(in the rows, 128 means zero)
Rotation paths and how fast each direction turns (deg/step)
Each turn is a multiple of 5 degrees from 10 to 175, or 0.
Each row of a path follows its step; steps can be skipped.
Rotation 1:
step 7: 190,162,138,145,82,115,142,127,137,79,190,188,89,137,144,138,114,160,131,106,144,119,79,157,142,98,144,120,60,191,145,144,136,140,71,122,180,143,113,88,161,117,149,136,92,138,132,168,119,193,86,144,202,148,123,139,139,131,135,100,203,126,145,152,181,144,128,123,135,143,172,183
step 8: 150,109,117,104,195,76,118,136,55,98,102,83,180,135,155,133,172,106,144,164,212,133,122,75,139,130,144,139,101,112,81,132,177,138,132,137,159,112,148,94,121,130,137,125,132,135,167,78,117,142,145,90,110,139,154,164,105,176,43,176,160,133,129,194,94,175,137,131,158,165,113,127
step 10: 143,157,174,136,134,164,186,151,122,89,166,100,140,152,86,165,97,125,137,128,153,138,85,110,137,155,93,69,88,139,156,164,129,220,98,105,153,132,151,117,57,196,146,117,84,166,58,80,87,116,132,133,121,121,132,150,123,173,143,163,93,97,157,177,126,135,165,138,152,151,121,94
step 11: 132,93,142,190,121,82,54,144,147,107,136,163,141,87,170,128,122,94,131,119,173,87,62,101,120,129,127,159,140,119,133,65,100,98,101,91,75,106,184,109,104,78,185,149,117,127,117,152,119,88,149,112,143,120,159,113,153,66,140,120,173,164,161,188,143,149,155,113,188,123,86,110
step 12: 175,184,115,165,137,181,169,140,136,61,126,146,136,122,206,100,126,159,95,24,173,191,123,138,139,139,103,140,155,109,85,157,155,179,126,147,93,124,114,153,147,161,104,166,113,171,120,131,148,142,124,111,79,155,85,107,105,159,108,114,172,125,137,140,142,99,104,125,140,200,136,100
step 16: 86,122,80,185,138,142,147,101,165,103,151,114,171,168,148,191,160,151,121,140,206,114,99,137,141,116,212,116,181,113,104,159,124,133,107,59,144,78,102,116,109,139,124,74,132,164,90,116,88,162,167,122,136,108,117,127,94,133,99,108,165,138,156,149,112,126,143,158,135,107,38,166
step 21: 69,126,131,112,82,121,108,152,160,114,90,111,164,114,104,86,69,107,129,83,162,82,84,121,139,88,115,146,134,94,193,42,141,157,125,88,100,143,145,102,120,154,116,84,160,183,104,155,117,162,136,147,126,126,97,130,49,171,145,199,145,102,161,167,163,101,131,126,92,126,93,114
step 24: 132,160,114,129,124,122,109,121,179,99,115,186,137,156,81,125,145,187,123,62,161,72,133,139,129,113,129,142,88,94,69,93,187,153,101,161,153,86,61,107,196,123,143,150,120,131,142,74,121,205,170,147,163,163,107,103,96,132,75,128,133,139,139,156,114,118,132,121,186,174,111,145
129,115,124,118,138,136,131,132,131,125,129,127,123,119,130,133,110,123,138,125,130,134,127,127,130,130,126,134,108,126,132,129,133,128,138,138,117,122,122,128,139,152,126,120,121,136,121,123,120,123,130,126,117,120,123,134,122,140,110,132,128,129,137,129,126,125,125,112,122,126,135,124 -> 160
126,107,131,118,128,124,137,126,111,141,124,127,122,131,128,125,124,147,127,126,137,124,121,135,143,123,120,137,124,134,125,124,118,132,139,134,130,132,124,122,113,135,120,135,133,116,133,118,133,136,135,137,137,133,137,124,127,133,124,135,123,123,127,125,127,137,136,138,117,126,120,125 -> 65
120,147,120,128,132,123,123,147,133,137,140,134,119,115,135,127,130,142,127,126,124,136,126,148,122,127,123,143,125,114,134,132,133,131,127,125,136,139,123,139,123,126,125,134,122,131,118,115,125,142,138,126,133,133,132,128,129,123,126,126,136,125,124,123,133,121,132,123,130,125,139,127 -> 145
132,124,131,130,130,132,120,130,121,101,132,133,142,131,115,125,131,130,121,123,133,130,132,129,137,137,122,129,123,118,132,125,112,129,120,124,114,119,117,130,120,132,126,143,132,123,119,130,122,125,139,124,129,143,126,137,137,123,127,124,127,129,115,123,122,133,132,116,132,130,135,118 -> 25
132,133,127,123,128,120,140,131,109,129,130,148,137,126,122,127,116,118,127,123,122,133,130,111,125,120,139,130,124,120,134,118,122,126,127,126,123,139,142,131,124,129,130,126,136,137,135,136,129,131,133,141,131,126,134,121,138,124,122,130,139,118,124,131,132,114,125,125,122,108,130,127 -> 175
124,129,128,134,129,119,139,127,131,139,128,125,122,132,134,132,123,129,118,127,127,120,123,122,134,135,112,124,122,118,146,144,113,138,128,136,124,128,136,128,126,132,144,133,123,130,140,136,122,130,125,123,141,116,119,125,129,110,120,125,128,135,123,129,128,142,121,121,136,130,131,139 -> 90
